Rows are one point carried round by a steady rotation, each followed by how many steps it has turned.
The counts run from 0 to 794.
[150 152 123 133 174 182  99 170 132 132 149 124 158 114 127 124 121 141
  87 143 109 143  59 163  99 143 154  80 122 126 124 158 148 139 119 104
 131 109 114 131 133  94 117 124 126]
730
[ 73 171 117 108 129 157 131 143 201 117 116 101 126 168  92 105 122 173
  98 126 104 145  64 179 133 126 142 105  99 138 104 155 148 126  90 132
 151 136 120 131 159 124 141 137 138]
146
[ 94 137 129  81 116 178 111 166 131 130  95 121 163 108 127 109 144 168
 110 127  86 121 100 155  87 147 173 117 120 119  91 157 162 142 102 132
 112 122 107 132 172  82 116 110 107]
152
[132 147 133 150 130 152 106 123  94 128 152 140  92  95 142 111 203 135
 106 135 154 123 169 159  94 137 100 102 163 156 163 154 147 164  94 151
 135 142 141 176 116 101 139 153 159]
669
[192 141 120 146 160 150 100 146 115  99 174 157 133 135 152  64 170 124
 121 143 115 107 118 150 122 160 112 101 189 138 100 102 176 147 124 121
 120 149 153 133  98 123 131 113  91]
753
[ 97  93 117  72 142 135 165 159 138 149 142 130 126 135 154 115  93 155
 128 104  64  96 113 131  95 152 192 144 107 115  96 113 160 125 162 167
 157 117 136 100 145 127 116  95 121]
134
[137 114 129 134 120 102 128 100  90 133 145  98  75 123 134 151 114  95
 113  57 167 112 162 146 187 150 112 136 129  87 137 134  96 103 128 111
 163 159 119 112  82 163 159 130 142]
280
[130 104 125 165 127 110 132 111 173 145 166 205 118 141 111 125 115 129
 161 183 109 118 150 131 133 135 110 115 142 122 155  76 168 118 157 138
 167 132 134  73 110 139 134  86 116]
769
[ 94 104 106 133 115 105 166  99 149 139 122 149 105 141 116 132  69  94
 119  61 119 112 148 111 158 135 156 121  82 119 111  75 159 112 104 164
 141 165 164 109 123 143 155 144 156]
203
[162 168 107 157 152 154  99 145 112 109 150 112 125 143 140 115 145 102
  85  81 167 151 104 142 153 119  97 102 124 144 126 157 134 156  93 113
 140 153 161 179 130 140 168 159 178]
662
[114 126 146 131 144 134 132 156 151 155 156 137 116 149 146 150  70 146
 134 169 127 133 115 141 124 142 136 128 153 117 136 111 125 114 197 120
 185  69  82  73 113 141 118  92 106]
52
[128 133 157 119 141 167 129 146 150 147 131 148 163 122 140 165 143 186
 106 140 110 170  95 157  93 148 123 116  94 146 164 164 102 133 167 141
 158 101  90  99 178 115 151  93 154]
69
[120 161 108 127  86 145 129 128 143 112  72 120 163 127  97 130 165 143
 147 154 142 165 169 127 112  82 117 145 102 160 143 123  90 127 100 126
  84 140 113 168 144  99 117 178 134]
245
[116 137 128 152 140 164 145 157 129 174 157 148  95 173 144 128 102 110
  87  75 124 149 132 145 177 163 124 104 109 128 121 121 145 157 119 156
 171 172 107 131 135 123 177 145 174]
364
[162 161 145 166 160 128  90 110 135 110 163 156 111 108 142 125 161 123
 102 128 172 149  92 131 106 133  80  83 139 163 170 141 127 142  86 115
 153 119 145 159 112 113 176 148 150]
666
[146 145 118 149 145 169 119 126 100 113 142 127 130 110 109 164 127 127
  68 156 159 116 122 149 122 126 110  80 142 120 149 175 169 194  81 111
 105 122 136 183 143  97 109 146 176]
9
[180 112 151 131 134 102 111 115  61 117 135 114 110  93 171 121 171 120
 135 113 140 106 116  85  95 132 103 151 158 151 158 159  98 156  93 101
  93 121 138 173 124 123 126 141 120]
17
[107 114 126 107 118 159 108 161  89 172 145 129  85 148 162 107 150  86
 116  63 126 156 143 120 147 120 136 156 141 131 113 132 117 141 157 169
 176 160 128 148 109 148 169 127 169]
359
[121 127 161 125 129 139 124 136 163 164 125 188 104 127 145 113 141 150
 113 133  80 144 118 128 100 177 140 111 122 149 151 102 143 139  97 154
 153 154  68  94 116  85 177 114 114]
448
[122 148 161 121 131  91 152  99 135 114 116 125 136 106 156 160 140 206
 130 170 147 120 131 129  81 159 117 126 123 146 169 139 115 159  99 118
 108  78 105 151 176  77 128 119 106]
310
[174 131 147 190 175  85 163  97 142 138 169 157  90 176 165 130 122 125
 138 142 136 106 131 106 169 157  75 132 145 161 141 103 127 129  87 117
 142 149 128 120 123 150 147 147 126]
683
[157 118 110 141 182 132 111 141 116 120 162 134 160 119 121 127 107 100
 139 173 121 110  74 111  94  88 143 114 155 123 131 136 151 112 168  95
 128  66 158 118 108 151  85 106 117]
414
[ 87 140 156 111 151 129 147 136 152 161 139 130 134 107 120 159 121 155
 139 180 132 109  88 143 102 142 166 131 136 118 133 164 129 100 164 120
 167  55 100 107 126 126 105  89  95]
711
[160 134 135 137 142 132 138 127  97 122 121 126 164 129 146 155  97 120
  99  80 139 155  96 100 135 130 123 113  72 126 125 155 124 164 106 121
 105 136 165 162 175 128 149 136 192]
2
[ 90 138 132 122 109 138 151 136 132 164 110 137 144 109 116 181 112 167
 143 179 145 155 180 131 115 127 139 147 122 135 148 113  97 106 194 139
 140  76  75 114 152 112 107 117 123]
630
[143  71 133  89 128 101  96 148 124 105 127 146  84 129 159 102  88 100
 140  89  87 147  88  78 101 127 156 160 126 134 143  85 132 149 105 132
 112 156 109 116  79 129 147 109 118]
517
[ 81 187 155 122 105 115 151 108 148 105 112 107 113 152 127 141 136 193
 125 142 157 118 142 141 122 143 118 119 120 135 128 149 148 169  81 146
 129 102 131 180 190  93 137 157 150]
307
[107  83 164  94 115  95 119 109 109 107 148 139  95 117 175 171  88 166
 126 113 131 155 139 125 105 168 114 133 146 113 165 111 130 168 143 155
 158 106 111 120 141 116 160  74 151]
293
[222 104 131 163 165 101 112 119 101 108 156 151 141 137 144  98 167 110
 145 135 116 110  88 104 133 112  93 134 163 147 133 152 126 138 116  87
 101 151 166 122 120 165 124 106 121]
98
[121 175 126 138 124 162 121 121 122 161 125 102 158  64 120 155 164 150
 115 120 170 151 141 154  86 124 137 111  86 152 164 177  83 101 137 120
 151  98  99 140 132 116 134 148 160]
647
[143 184 106 168 153 156 160 141 128 135 113  99 164 167 110 142 107 113
 120 165 168 130 132 119 162 106 118 122 112 137 101 141 132 153 100 101
  89 112 126 178 152 111  89 194 127]
324
[124 139 152 147 145  81 151 136 129 165 142 155  98 161 165 106 101  98
 186 132 145 129 126  75 135 134 133 162 125 166 125  87 102  97 134 149
 180 101 123 135 107 139 155 151  94]
41
[125  80 111 139 142 118 164 129 120 170 157 128  84 168 117 124 131  90
 146 108 109  74 144 124 186 108 129 160 152 120 124 131 133 113 151 121
 135 156 137  93  83 184  94 123 121]
119
[ 94 138 118 106 121 167 140 183  89 134 114 101 158 136 124 163  78 133
 123 156 137 151 167 149 145 123 150 148 124  80  86 133 128 139 205 134
 132  84 112 130 161 130  94 103 130]
634
[147 130 138 145 139 110 162 142  99 134 103  93 138 154 126 167 127 131
 143 166 149 139 135  86 168 100 108 178 113 129 128 161  85 150 121  91
  77 132 105 152 158 150  78 146 129]
320
[170 113 143 149 125 117 104 118  91 145 144 148 112 110 145  75 210 100
 151 125 115  76 143 123 145 146 116 139 192 131 121 142 121 120 118 102
 123 166 133 117  87 141 122 110  85]
756
[167 113 138 174 142 102 137 124 108 151 136 172 101 144 141 136 135  78
 153 151 142 159 119  65 125 103 101 150 120 177 185 118 101 148  94 128
 108 127 118 158 120 125 138 159 147]
23
